Here are some points, each followed by its number:
[ 25 -10  -1   3  17  16 -98   1  13  11  45 -41  20  15 -14  52  -3  15
  -9  -5 -22   3  45 -24 -35   0   9  58 -47 -78   8  -3] 0
[ 13   0   6 -40  -1 -10   6  22  27  -3 -21  15  -1  -1   3   0 -20  18
  -9  20   9 -11 -21  10  12 -47 -21  12  21  18   6 -44] 1
[-26   3   9 -23 -58  -8  -1 -13  69 -45 -39  77 -18   0  11  34  25 -23
  20  75 -26 -39 -18 -82   1 -40 -14 -53 -40  -3  -7  40] 2
[  41  100   53   31  -28  -20  -54  -93  -14   63  100    9  -15   26
  -13  -89   -4   39   44   55  -23  -41   44   24  -10  -90    7  -57
   26 -106  -59   27] 3
[ 73 -13 -45   8   2  37 -60   6  47  15  24  32 -13  18   9   5 -51  -4
  -8  -3 -20  12 -17  25  -7 -48  31  -3 -47  34 -54  37] 4
[-62  40 -67 -31  14  22 -60  53  20  35 -14   8  31  22 -39  10  15 -16
  21  12  71 -24  17   0  27 -70   2  61  22 -29  15 -15] 5
[-49 -11 -22  18 -23  18  -2  18  32  14  43  17 -27  42 -33  45   9  23
  18 -26  14  17  47   0  -4  11 -11  14  52 -33  -5  24] 6
[ 13   1 -16 -24  22  22  -8  29  11  12   1   6   5  -2   5 -19  -9  -2
   9  10   5 -25 -15  -1   8 -42   2   0 -11  42   6  -8] 7
[ 84  -5  31  14  54 -16  17 -33 -32  19  -7 -56  -2  -1  36 -67  20  -3
 -25  -5  -3 -27 -13  41  -7  24  13 -19  12  42  14 -32] 8
[ -34   -3   63  -21  -50  -40    5   -7    7  -44  -29   -4   74   -1
   10   66   12    1  -38   52  -48  -15   19  -92   17   20  -40  -20
  -27 -125   73   -1] 9
[  4  17  26  -1   4 -11 -10   1  -4  10  12  -6  12   4   0   5 -23  14
   4  26 -10 -22   7   9   5 -19  -9 -21  -6 -14 -20   6] 10
[ 12 -30  22 -14 -11  31  15  18   0 -15  -2  -7 -15 -15   7  -8  -2   5
  10  14 -53 -16 -13 -34  -1   2  10 -39 -21  35  -1  15] 11
[  8  14  16 -50 -38   3  21   2  22  -2 -24  42   1 -13  -1 -34  -7   9
   9  14 -12 -13 -14 -38  24 -46 -26 -12  35 -25  32 -26] 12
[ 40  52  -9  97  -4 -18  -2 -56 -81   9  67  -1   1  15 105  26 -38 -23
   8 -25 -37  55  27  -9 -18 103  -6  29 -87 -23  18 -30] 13
[ 32 -28  -7 -13 -23  11   7   9  44 -44   5  23   0  39  30  44 -25   6
 -38 -11 -39  15   3 -31 -14  25  23  -6   0  25  21  -9] 14
[-21  -9  19   1 -11 -10  20  -5  -6 -31 -18  -1  11  -1   0  17  -8   9
   1  -3 -14  21   0 -31   1  36 -10  -5  11   5   4 -18] 15
[  2 -18 -45  -8  51   7 -31   5   5  -2 -14 -36  14  -3   8 -15  57 -31
 -41   2  19 -16   5   7  13  15  31  -1 -44  12  38  56] 16
[-19  -8   8 -21  32  33 -18  33 -14  14   3 -34  12 -10 -37   3  18   6
  10  -4  -8 -34   3  -2  -8  -7  21  -3  -7   5 -11  30] 17
[  9 -26   5 -35   7  23  29  -5  17 -30 -17   5 -18  16 -23  11  39  24
 -27 -15  -3 -14  -7 -21 -21   9   0   8  34  18  18 -43] 18
[ 40 -12 -25  -8  18 -13 -11 -20  29 -31 -25  20  -6   9  17  -3  -7 -11
 -40  -9   7  23 -18   7   5   8   8  10  -8  33   3  -8] 19
[  -8   44  -23   67  -48   19   83  -19    4   21   44   94  -55   58
   80  -44 -114   25   68  -34  -12   63    9  -36   13   30  -59   27
  121   86    0 -127] 20
[-13   6  -5 -35  18  13 -46  13   1  -5   6 -36  30   6  -2 -19  24   6
  12  35 -12 -37  -2 -50  -1 -28  22   2 -30  -2  27  -3] 21
[  66  -27  -31   30   17  -68  -26 -125   30  -54  -18   22  -37  -10
   32  -62   -2  -31  -35   21   -7   64  -64   54  -10   38   11  -43
  -50   88  -70   23] 22
[-23   3  14 -27 -49  -9   1 -15  66 -43 -43  68 -15  -2   3  28  14 -14
  11  68 -23 -38 -22 -71   4 -41 -17 -53 -30  -2 -10  31] 23
[ -40   -7   74  -23  -56  -37    5   -7   10  -40  -32   -8   81   -5
   13   72   15   12  -35   54  -55  -17   24 -103   20   18  -53  -14
  -23 -127   84   -5] 24
[ 19 -11  21 -17   2  10 -40  24   1 -17 -40   6  27 -37 -13  84 -13 -22
  13  18 -14 -17 -21 -25 -45 -15  -6  19 -87  -7 -37 -17] 25
[ 19 -55  39 -27   1 -20  20  48  18 -37 -33  -3  -6   4  13 109 -34  30
 -68 -20  -7  30  -3  27   7  35 -44  26  10  -1   7 -42] 26
[  2 -12 -18 -16 -36  58  32  43  56  23  10  77 -31  16 -14 -13 -67  13
  10 -17 -29   3  -9  -6  20 -54 -18 -24  52  57  -7  23] 27
[ 39   2   3   0 -22   8  -4  -9 -12   1  15  31  -5  -6  20  37   1 -21
 -15 -12  -5  15  12   7 -22  -5 -13   8 -53 -29  18 -32] 28
[ 21   3  58  41  23 -55  50 -56 -45 -30 -25 -44   8   2  79 -26 -27  16
 -24  23 -54  11  -5 -14  17  92 -31 -44   5  65   9 -44] 29
[ -8 -42 -15 -35 -13  53  13  19   4  15  -7  42 -20 -63 -68   3  50 -17
  -1 -61  35  24  -6  12   7 -34 -31  14 -22 -28   5  32] 30
[ 37  16   8 -24  -8  -1 -14  -2  16  15  20   5 -21  13  30 -53  10  10
   2  27 -20 -28  -8 -31  -9 -45   7   7  17   7  48 -49] 31
[ 41  -2  58 -29  15 -18  32 -24 -11 -17 -22  -8   3   2  16  -4  -7   5
 -30  48 -31 -43 -11  10   6  -7 -18 -61 -22  43  11 -34] 32
[-38  11  -7 -15  11 -11 -19  11 -19 -16 -26 -44  34  -2 -29  14  35  10
  -2 -23  23   8  17 -18  -4  23  35  45  14 -68  14  13] 33
[-15 -25  15 -48  -3  -9  14  22   7   1 -38  14   3 -23 -65  16  32  -6
   7  -2  70 -11 -15  74  10 -42 -31 -26  12  -5 -41   4] 34
[-17  31 -20   3 -13   4  -4   6 -16  31  -1  10  -4 -17   1 -27   3  -5
  37   1  19  -5  -7 -28  -8 -26 -21  52   7 -38  21 -29] 35
[ 42  -5  49 -26  10 -16  26 -21 -10 -13 -24  -8   1  -2  13  -6  -2   4
 -29  38 -26 -36 -12  13   0  -9 -18 -51 -22  39  14 -34] 36
[ 74  -1  44 -19   0 -23  -2 -14  16  -5 -80  20  -5 -46  18  18 -24 -11
 -24  31 -18 -17 -37 -11  18 -18 -63   0 -32  -6  -9 -25] 37
[-27  18  33   2   8 -30 -22   7 -17 -45  22 -29  49  44  60  89 -12   1
 -34  55 -45 -32  40 -39 -11  49  19 -35 -63 -26  39   7] 38
[ -2 -47   5  16 -46  36  51   4  26 -26  22  27 -46  -8  -1 -14 -28  16
   1 -42 -55  37  -4 -37  -8  44  15 -34  42  39  -6  44] 39
[ 12  19 -61  13  -5   1  -6  -9  28  19   7  45 -23  13  12 -56  15 -36
  33  16  59  -1 -22  42   2 -55  26  -9  -3  57 -21   3] 40
[ 42  -3   8  -6  13   1  19  -4 -23   9 -40  -8 -28 -31  10 -45   0 -10
   4 -14  28  19 -37  52  13 -17 -13   7   3  21 -17 -24] 41
[ 15  45  68  -5   8 -25 -22   2  -6  25  29  -8  37   4  -2  12 -62  31
  16  62 -30 -55  18  21  14 -50 -27 -53 -10 -33 -55  16] 42
[ -35    8  -15  104  -23   36  -37  -46  -34   89   44  -31  -25  -58
   14  -54   30  -25   31  -15  -57   12   52  -71   30   43  -31   27
  -12 -127   48  127] 43
[ 13   5  22  -2  17 -24  32  -8 -27 -13 -14 -14  13 -13   1   3 -12   9
 -31 -15   1   0  -8  23   2  25 -10   4   1  -6   6 -13] 44
[-41 -26 -22   5  29  36   1 -18  30 -31  42 -20 -32  46 -30  25  47  44
 -22 -33  -7 -11  38 -29 -38  47  34  27  52  -5  15  13] 45
[ -2  33  23 -24 -27 -23 -14 -41  -5 -13  28  -6   4  23   6 -13  34   5
  11  51  -4 -31  22  -8 -14 -42  14 -48 -13 -67  11   7] 46
[-14  -3  28 -11 -20 -14   1  -2   3 -16 -12  -5  31  -2   6  29   6   3
 -15  20 -21  -8   6 -38   6   5 -21  -7  -9 -54  32  -2] 47
[ 18 -15   6 -39   1  16  11  39  23  -6 -22  15  -9  -7   0 -14 -13   9
  -5  -4  -1 -10 -29   1   9 -37   0  -2  19  44   5 -16] 48
[-37  23 -31  59 -69 -41  40 -26   4 -22 -48  67 -12  11  52 -23   9 -67
  63   7  50  53 -18 -14  13  36   4 -20  14  63   1 -27] 49
[ 19  -9  -7  43  30  47 -27  13 -34  29  45 -28 -13 -31  10 -12 -27 -11
  65 -25 -41  10  -6  -5 -40  28  36  12 -62  66 -55  19] 50
[ -7  11   2  11  -8  31 -16  10  -3  20  30   0  -8  -2  10 -17  -2   2
  34  13 -34 -21  12 -37  -6  -8  12 -10 -16   3   6  20] 51
[  4  -6  -7  -4  13  11  47  -4  38  -5  40  21 -45  22  52 -71 -10  14
 -34  34 -38 -40  11 -12  50 -10  -4 -75  38  39  41  74] 52
[  3  11  10 -28  -8 -17 -12  14  28  10 -16   0   8  -3 -39 -14 -32  26
 -17   8  23  -8  -6  26  15 -54  -6   3  55 -46 -29   8] 53
[-17  14  10   4   4 -18 -13  -2  -9 -23  14 -13  30  25  28  48  -6  -3
 -16  28 -20 -17  25 -20  -9  22   9 -14 -38 -19  22   0] 54
[ -59   -3  -19   18   42  -47   59   10  -57  -76  -54  -28   84   44
   53   88   -7  -19  -10    0   19   22  -26  -29  -16  106   27   36
  -32  108    5 -112] 55
[ -8  18   2  -7   3   3   2  14   6   6   8   4   7  23  -1   3 -13  16
  -1  12   5 -10  13  -4   9 -14 -10   1  23   5   7 -16] 56
[-64  -3  35 -42 -32  -4   6  15 -16 -29 -24  -9  21   5 -23  56  37  20
  -2  13  19   1  14 -24  -6  -9 -16  12  -6 -68  27 -35] 57
[ 15 -26  24 -30  -6  14  51   1 -40 -29 -13  -1   0 -32  11   9  32 -18
  -5  -8 -31 -14 -17 -12 -27  24   6 -43 -59  41  34 -34] 58
[-18   2  -9  57 -11  16 -20 -20 -11  50  25 -18  -9 -27  10 -31   7  -9
  17  -8 -31   5  28 -38  20  19 -19  18   0 -76  25  73] 59
[ 25  12 -43  17  42  12 -72  -8  -3  17  12 -29  22  -5  14  -6  20 -33
 -22   3   3 -20  17  17  -4   4  47  22 -65 -20  -5  60] 60
[ -7 -78 -51 -13  23  40  75  60 -19  24 -59   2 -27 -48   0 -36  41 -39
  17 -77  68  27 -25  28  43  42 -35  36  41  60  31  22] 61
[-102   46  -40  -34  -52  -36   13    6   59  -19  -15   67   28   19
 -106  -45  -12   41   52   21   69    9  -23   -6   22  -82   27   -8
   96  -46  -68    5] 62
[  3  -7  36  48 -51 -44   5 -63 -28 -31 -10   7 -13   3  -7  46   1   1
 -15 -12 -10  61  11  17 -31  61  -4 -15  -7 -51 -47 -18] 63
[ 57  -2  29 -12   3 -13   1  -5   9  -2 -52  11  -2 -31  15  13 -18  -8
 -20  22 -12 -17 -21  -7  11 -15 -44   3 -18  -6  -6 -17] 64
[-24  23 -13   3  13 -12  -3  -8   2  32   9  -9   4   7 -46 -65  -2   4
  18  20  40 -18 -15  53   4 -62  25 -17  37  22 -48  24] 65
[  44   35   17   63  -36  -32   92  -58   -1    8   -3   72  -35   54
   35  -13  -80    0  -13  -23    9   68   -8   60   -8   30  -54   -3
  116   81  -12 -127] 66
[-18   6   7  20  -8 -20 -30  -9  17  -9   6  -2   6  20 -11  36 -25  22
 -24  -2  -3  25  27 -10   6  24 -20  16  20 -63 -12  17] 67
[ 23  -1  22  10  13 -16  -5  -1   3   7  -5 -32   1  12  24 -27 -24  24
 -17  12 -13   0   6  -5  31   8 -11   9  30 -11  14  -7] 68
[ -6  -3 -14  15 -18  12 -38  34   5  28  13 -12  -2  -4  12  24 -25   9
   4 -17  -8  26  19 -25  11   4 -20  56  14 -65  25   8] 69
[-16  17 -38  -1 -27  -6 -23  -3  11  16  -7   8  13 -11  -4 -26  28 -13
   5  -3  29   8  10 -21  21 -29  -1  26   7 -83  31  46] 70
[ -10   37  -60   28  -32   19  -36  -15  -34   54   35   -3  -33  -34
  -30  -25   66  -12   60  -71   51   60   33  -29  -24    0   23  127
    6 -117   42  -43] 71
[-106   82   27  125 -127  -79  -45  -96    5  -13   78   99   16   60
    7  127  -63  -37   72   43  -28   75   91  -33  -33   36  -50  -51
  -24 -127  -83   46] 72
[ -3 -11   4 -15   9  21  -8  20   3   4   9 -10   6   7 -19  11  -4  11
   7 -12  -4  -4   6  -7  -6  -6   4  10   6   5   2  -9] 73
[-35  -3  -8   6  23 -22  39  14 -33 -44 -34 -21  55  28  28  57 -10  -8
  -5  -1  10   9 -14 -16  -8  63  16  21 -18  63   8 -75] 74
[ 23   0   3   8 -14  11   6 -14  -5   7   1  15 -17  -4  -7  -4  11 -16
  22 -17  -3   9  -1   9 -16   7   7  -9  -6  13  -3  -8] 75
[-36  13 -58  11  29   5  -3  27  21  30 -12   2 -14   0   8 -71 -11   5
   7 -11  48  -3   4   5  51  -8  -3  50  62  15  19  36] 76
[-21 -78 -43 -50  62  41   9  43  55 -13  23 -42 -48   2 -31 -76  55  33
 -39  -3 -14 -42 -50  16  -5 -24  81 -36  46 102  -1  82] 77
[-19  -8 -46  -5  -1   6   0  13  34  -9 -16  32  -3  11  -6  -2   0 -17
 -11  -2  38   6 -17  22  11 -21   4   2   3  30  -1  23] 78
[ -8 -11   3  22  -5  -3 -18 -18 -21  -6  32 -24  13  26  -5  30  43 -14
  12  -3   7  -1  20   3 -43  36  33  -4 -36  -6  16 -17] 79
[ 10  39  27 -52  29  -2 -43   8 -13  28 -26 -34  52  20  -8  -4  26  -3
  -4  73  17 -77  17  15   9 -65  -5 -15 -21 -14  18 -47] 80
[  4  -7   6 -14  33 -13  57  29 -40 -37 -88  -5  30 -49  15  19 -39 -14
  -7 -16  17  16 -53  14  11  51 -18  17 -10  79 -28 -57] 81
[-21  -7  -8  10   3 -15  -2  25  -4 -10 -12  -9  12  -4  21   8  -1  -6
  13  -6   0  12 -10 -21   8  19   4  24  -6  13  10  10] 82
[  95  -57  -74   -5  100  127  -61  127    8   36   86  -61  -11  -18
  105   44 -117    3  -39  -45 -109  -31   20  -15   54   24   12   14
  -93   82   19  127] 83
[-55  -8 -27  19 -15  22   0  20  33  17  51  13 -29  43 -36  46  12  18
  19 -26  18  17  50   0  -6  13 -11  14  51 -37  -6  30] 84
[ -6  31 -49  19   7   8 -78  23   5  59  42  -1   2  -6 -19  -2  -5  -5
  27 -18  37   7  31   9   4 -44   5  63 -19 -72 -15  50] 85
[  6  -5 -37  13  61  11  34 -38 -48   9  28 -55 -19   0   5 -57  64   9
 -24 -59  22   8   9  27 -28  64  42  44  27  10  49 -26] 86
[ -6   0  -1   3  -6   7 -10  19   1  20  -3   6  -4  -8 -13 -10  -6  -5
  27   4  18  -4  -5  11   8 -17  -5   0   4   3 -14   8] 87
[-106   17   19  -48   26   -4   44    4  -18  -35   23  -35   20   38
  -64   17   35   64  -17   12   36  -38   36    6   -5    8    5   -5
   73  -35   17  -42] 88
Which two points above are nearest to each new point by angle? Their numbers follow each, nearest first.
[ 18  -1  -8   7  26  -2   7  -8   1   7   2 -14   1  11   0 -23   4  -1
 -21   2   5  -9  -7  25  -5   3  14  -5  10  36   2  -5] 8 77
[-16 -18 -34  14   5  -7  21   3 -11  -8 -38   8   4 -12   6  26  14 -34
 -19 -38  23  39  -1  17  14  53 -12  32  -7   6  16   0] 61 82
[ 98  32  30  43  10 -19 -60 -72  12  25  58 -29  -5  29  49 -48 -22  15
 -12  31 -64  -9  15 -20 -20  -6  18 -12 -18 -26  -1   9] 3 68
[ -3  33  22 -22 -38 -20 -10 -41  -2  -9  24   6  -4  21   6  -3  31   1
  10  45   0 -20  16  -6 -10 -42   9 -43 -17 -63   6  -1] 46 3
[  2  -8 -10  -3  -1   9  36  -2  34  -8  25  22 -37  14  30 -47  -9   7
 -29  23 -32 -29  10  -8  35  -6  -4 -57  31  34  31  59] 52 27
[ 28 -26  -6  -8 -21  10   7   6  38 -38   4  18   0  37  23  41 -23   5
 -30  -9 -35  12   1 -26 -15  22  19  -6  -2  21  22  -8] 14 26
[ 26  21   8  31 -18 -16  51 -29  -4   5  -7  38 -11  30  21  -6 -51  -2
 -11  -9   1  37  -4  31  -3  17 -32   1  59  42  -2 -79] 66 20
[-48 -15  40   4 -20 -25  35 -10 -17 -63 -37  -4  22  -1   6  34 -16  20
   4  -6 -26  44  -3 -75   4  84 -19  -8  25  12   9 -34] 15 74
[  30  -13   21  -24   -2   13  -50   35    3  -20  -62   10   40  -49
  -22  122  -12  -39   20   21  -12  -23  -39  -38  -58  -28   -4   29
 -118   -7  -49  -31] 25 37
[  6  -3 -35  14  64  12  33 -38 -52   9  31 -61 -17  -1   7 -61  63   9
 -24 -61  20   2  11  27 -29  62  44  44  29   3  50 -21] 86 8
[ 18 -17  67 -53  20  -9  -4  32 -15 -33 -44 -34  54 -25 -26  72 -25  16
  -8  38 -18 -31 -21  25  -3 -27  -4 -47 -54   3 -54  -7] 25 42
[  8  -4 -51  25  85  11  45 -60 -69   9  44 -77 -31   7  10 -87  80  12
 -37 -85  28  13  12  40 -42  89  60  56  39  17  63 -32] 86 8
[  8 -13 -15   2   3  12  16 -15  49  -9 -32  26 -43  -7  39 -55  16 -12
 -14  23 -28 -25 -23 -62  35  -3 -22 -32  22  28  36  54] 52 23
[  2   2  -1 -30 -10   7 -45  45  -4   2 -44   5  39 -41  -3  12 -19 -32
  43  27  17 -17 -38   2   7 -60  23   1 -73   8 -38  20] 25 87
[ 32  17  11 -22  -9   2 -13   0  13  19  16   6 -17   9  24 -47  10   6
   7  26 -17 -25  -8 -31  -4 -40   6   1  14   6  41 -40] 31 12
[ -4 -29  -2   3  23 -18  -9 -49  40 -55   2 -18 -20  20 -44  -7  15  30
 -61 -24 -10  24   6  14  -6  40  20 -12  40  12 -26  38] 45 22
[  2  27  14 -38  20   2 -33   3  -7  20 -13 -21  32  15  -9  -3  17  -1
   1  53   9 -56   9   7   5 -49   0 -14 -15  -5  13 -32] 80 21
[  29   51 -127   31   -6   -1  -13  -25   68   47    8  102  -56   41
   41 -127   39  -81   75   39  127   -3  -58   89   15 -125   62  -23
   -5  127  -36   11] 40 78
[ 29  -6 -18  -4  15  -8  -8 -14  18 -19 -19  10  -2   5  12   0  -5  -6
 -28  -7   4  12 -12   5   4   8   7   8  -6  21   3  -9] 19 22
[ 26 -32  27 -25  37  13 -19  -6 -17  33  11 -57  -3 -44 -70 -48  37   6
  -6 -50   7  -6   1  50 -17 -13  16   5   7 -18 -20  45] 17 30
[  3  16  21 -51 -11 -34 -15  24  46  17 -33   2  21  -5 -72 -24 -47  45
 -26  13  43 -14 -15  43  28 -94 -10  11  92 -76 -51  17] 53 62
[ 29 -32  -7 -14 -28  11   7  11  41 -44   2  26  -3  41  24  49 -22   8
 -41 -16 -39  16   3 -34 -14  24  25  -5   4  19  31 -15] 14 26
[-30   3 -15 -17   2   5  19   0  28  -4 -16  23 -18   6 -48 -28  16  20
  23   2  26 -18 -16 -10  -5 -28   5   8  51  19 -35  -6] 62 65
[ 21   5  59  39  26 -56  42 -53 -48 -24 -25 -48  15   6  70 -26 -25  11
 -24  24 -47  10  -7  -6   9  87 -26 -41   6  62   3 -48] 29 8
[-32  -4   7 -10  28   1  20 -24   9   6   3   4 -15  -6 -67 -80  22  21
   5   5  34 -20 -28  43   7 -52  16 -42  47  49 -51  25] 65 77
[ 20 -36  35 -43 -11  21  75  -6 -61 -43 -14   0  -5 -52  18   9  47 -32
   6 -11 -44 -17 -24 -15 -41  32  11 -60 -81  60  47 -43] 58 11
[ 18   3  24  30 -13  41 -40  -5 -26  28  64 -10 -18 -16 -38  55 -17  23
  16 -43 -30  18  44  16 -40   4  -7  21 -28 -79 -46  21] 0 85
[ 12 -36  28 -19  -9  33  19  20  -3 -22   1  -9 -18 -15  11  -9   1   7
  12  15 -59 -17 -19 -36   0   4  16 -47 -21  42  -1  15] 11 58
[ -51   45  -30    3   28  -25  -12  -25    4   68   18  -15    5   19
  -89 -127    1   11   34   39   86  -33  -30  107    7 -124   50  -37
   68   37  -90   42] 65 40
[ 13  10   4  15  -8 -10  25 -14   1   2  -2  18  -8  15   8  -3 -23   0
  -3  -4   1  17  -3  15  -2   8 -14  -1  30  23  -2 -38] 66 20
[ 12 -14  12 -13  17   5 -11  -1  -7  14   4 -26   1 -20 -30 -19  15   2
  -3 -24   3  -2   0  21  -6  -5   5   5   3  -8  -6  19] 17 30
[ 22   5 -44 -10  10   1 -54  -7  52 -17  27   3  29  44 -10   8 -15  21
 -28  23  -6 -16 -15   0 -24 -39  58   6 -13  10 -30  23] 4 60
[ 16  19  -3  33  -2  -6  -1 -20 -31   5  21  -4   1   5  38   6 -13 -10
   5  -8 -14  17  12  -3  -5  31   1  12 -27  -9   7 -10] 13 28
[ 20  19 -38  19  36   7 -73  -7  -6  15  14 -25  20  -2  14  -9  20 -27
 -15   6   4 -20  19  10  -4   3  44  18 -57 -22  -3  55] 60 16
[ -4  -5 -15  20   6  10  22   3 -50  33 -39  -3   1 -61   1 -20  10 -51
  30 -35  16  26 -17   5  13  24 -25  30 -37   1   0   6] 61 41
[ 14 -39  13 -53  12  35  42  -7  23 -45 -23   8 -31  23 -32  13  59  35
 -40 -23 -10 -26 -10 -36 -34  12   0  13  51  28  25 -73] 18 45
[ -46   47  -23    4   30  -21  -11  -17    3   59   15  -20   13   22
  -81 -122   -5   11   40   39   74  -35  -35  102   12 -111   45  -34
   67   44  -90   40] 65 40
[ -40   13   13   33  -18  -40  -58  -16   42  -15   12   -6   11   37
  -21   70  -44   44  -52    0  -10   45   51  -27   25   27  -42   34
   48 -124  -14   43] 67 69
[ 19  11   6  22 -13 -13  33 -21   2   1  -3  26 -10  19  11  -3 -33  -3
  -8  -7  -1  26  -3  23  -4  11 -20  -1  37  31  -7 -52] 66 20
[-77  -6  39 -45 -40  -4   7  16 -16 -37 -27  -8  19   3 -31  64  42  21
  -3  15  25   6  13 -26  -8 -13 -21  13  -1 -84  32 -38] 57 47
[ 24   1  58  30  22 -52  42 -48 -43 -28 -23 -38  10   3  69 -22 -24   7
 -23  25 -42   6 -10 -10  10  78 -26 -44  -1  63   8 -41] 29 32
[ 53  -8 -32   8   1  29 -50   6  31  11  21  25 -10  15   8   8 -37  -1
 -14  -4 -16  10 -15  17  -5 -36  22  -1 -38  24 -41  35] 4 83
[-21  11  21   6 -47 -30  39 -60 -16 -10  -2  39 -13 -25 -15  -9  31 -18
   6   5   2  21  -3  13 -23   5 -30 -30  -2 -32  -2 -19] 63 72
[ 14   4  47  27  18 -38  33 -37 -33 -23 -20 -38  11   6  55 -18 -20  11
 -19  21 -37   6  -7  -7  11  66 -20 -32   1  47   6 -33] 29 32
[ 19  17  -3  30 -23  -3   4 -10  -4   8  12  22 -15  10  28  -1 -24  -8
  35  -7  -6  17   1  -9 -11   8  -2   9  10  16 -11 -35] 20 66
[  7  13  16 -45 -15 -27 -18  23  43  20 -32   5  16  -4 -60 -23 -41  40
 -21  16  39 -11 -17  39  26 -87 -10   5  86 -65 -45  11] 53 62
[-26 -49   9 -59  32  93 -29  85  17  15  55 -39  19  50 -76  46 -14  62
  41 -55 -22 -12  31 -26 -26 -16  22  46  37  35  13 -43] 73 17
[ 16  11 -12  19 -15 -42  14 -29 -18  -2 -26   4 -13 -18  48 -31  23 -36
   6   4  15  28 -21  13   7  24   2  16 -14  -1  18 -14] 49 22
[  3  -5 -11  -5   8   9  47  -5  44  -8  34  28 -45  24  44 -68 -10  16
 -40  34 -42 -39  15 -17  49  -8  -3 -74  42  45  38  72] 52 77
[-26  47   4 -22  14   7   2  39  13  16  32   1  27  63  -4  17 -35  44
  13  27  18 -19  41  -8  28 -34 -28   1  60   7  18 -45] 56 88
[-73  11  14 -39  20  -2  28   5 -17 -21  15 -28  13  28 -41  13  31  47
  -8  10  25 -28  28   3  -5   1   4  -3  49 -28  12 -32] 88 57
[ 20  14   5  23 -15 -16  37 -22   1  -2  -6  30 -10  21  14   0 -37  -4
  -6  -6   1  26  -4  22  -3  14 -22  -1  43  36  -3 -60] 66 20
[-40 -45  12  -3   2   7  49  -3 -26 -54 -11 -19   7 -39 -15  10  58 -24
 -10 -25 -32  -4  -9 -37 -16  85  41 -58 -40  48  32  52] 58 11
[ 14   1   4 -36   1  -9   3  20  24  -1 -22  13  -1  -3   3   0 -15  17
 -10  18  15  -9 -20   9  11 -43 -19  13  20  17   4 -37] 1 48
[ 56 -37  12 -92  -5  38  34  93  60  -8 -56  42 -21 -17  -3 -46 -31  19
 -11  -5  -2 -24 -68   6  20 -98   4  -7  50 105  18 -40] 48 1
[ 21  -3  24   7  10 -14  -9   2   1   3  -7 -32  -1   8  21 -23 -23  26
 -18  12 -14   1   6  -6  30   8  -9   8  26 -13  15  -5] 68 29
[ -3  37  25 -24 -30 -18  -8 -38  -3 -15  23  -6   2  24  14 -11  32   5
   9  52  -4 -25  18  -7 -19 -40  14 -41 -17 -67  16   0] 46 3
[ 36   0   3  -6  11  -2  13  -5 -21   8 -30  -7 -21 -24  12 -39  -1  -8
   7  -8  21  12 -26  37  14 -17 -13   6   1  15 -10 -19] 41 8
[ 20  -7 -10  15   4 -23  -8 -41  10 -16  -7   7 -11  -3  10 -20  -3 -12
 -10   8  -3  20 -19  18  -5  12   5 -16 -20  26 -24  12] 22 19
[  2  20  12 -26  14   0 -24   3  -5  17 -10 -16  22  12  -9  -9  11  -1
   1  41   7 -43   9   5   6 -42  -2 -11 -11  -8   9 -27] 80 21
[ 38 -38 -13 -18 -31  14  10  11  52 -63   3  30   5  48  36  63 -22   5
 -50 -13 -51  15   4 -48 -17  30  38  -6  -9  34  38 -20] 14 19
[ 21  54  24  15 -16  -8 -27 -44 -10  40  51   5  -9  11  -8 -47   3  21
  19  30  -7 -23  21   9  -2 -54   3 -27  17 -64 -28  14] 3 46
[ -2  -2   2 -14  -4   2 -21  22  -3  -1 -21   1  16 -20  -2   9  -4 -13
  17  12   8 -10 -20  -1   5 -22  10  -4 -33   3 -16  13] 25 87
[-60 -36  14  -7   0  28  34  28  -1 -35  23  -1 -10 -23 -21  25 -12   4
  16   8 -40 -16  -6 -10  -5  28  19 -80 -27  57 -39  75] 11 39
[-41 -20  18 -46  78  72 -37  69 -29  29   9 -81  27 -20 -83   4  41  11
  22 -13 -26 -75   7  -2 -21 -11  51  -3 -16  13 -18  70] 17 73
[-39   1  -7 -48  51   5   4   9 -24 -14   0 -55  41  21 -42  11  57  17
 -46   9  36 -45   5  17 -17 -11  21  13   0 -12  29 -36] 88 80
[ -11 -114  -85  -15   35   65  113   99  -28   45  -87    3  -50  -76
    4  -58   73  -62   18 -127  103   48  -43   37   71   72  -53   53
   56  101   58   28] 61 30
[-25   3 -16 -14   1   2  15   2  26  -1 -17  20 -14   5 -41 -25  16  20
  21   2  25 -13 -14 -12  -1 -21   6  10  47  15 -29  -7] 62 65
[ 88  22  12  13  15 -13 -56  -5 -26  62   8 -13 -13 -19  10  -1 -30 -15
 -37 -32  24  10  22  68   8 -37 -23  45 -11 -87 -11   4] 85 0
[ 15 -46  27 -16  -1 -13  15  38  16 -26 -29  -3  -5   4   6  78 -27  20
 -49 -17 -12  26  -2  24   7  31 -34  18  13   6   5 -28] 26 14
[ 26  25  -8  40 -36   0   3 -11  -2  14  19  31 -21  14  37   0 -32  -9
  52 -10  -6  28   6 -16 -14  10  -6  14  14  18 -13 -49] 20 66
[ 71 -14  -3   7   6  23 -19   1 -28  33  16   2 -22 -48  26  18  24 -33
 -30 -57 -11  22  19   8  -5  12 -37  39 -60 -64  57   2] 28 71
[ 24 -15 -14   2  24  36 -12  37   1  12  16 -15  -3  -5  23   9 -29   3
 -11 -12 -25  -7   7  -4  14   5   2   4 -22  19   5  33] 83 4
[  6  -3 -24   8  41   5  20 -27 -30   5  18 -37 -11   0   5 -37  41   6
 -16 -38  15   5   6  19 -19  38  26  28  17   4  29 -16] 86 8
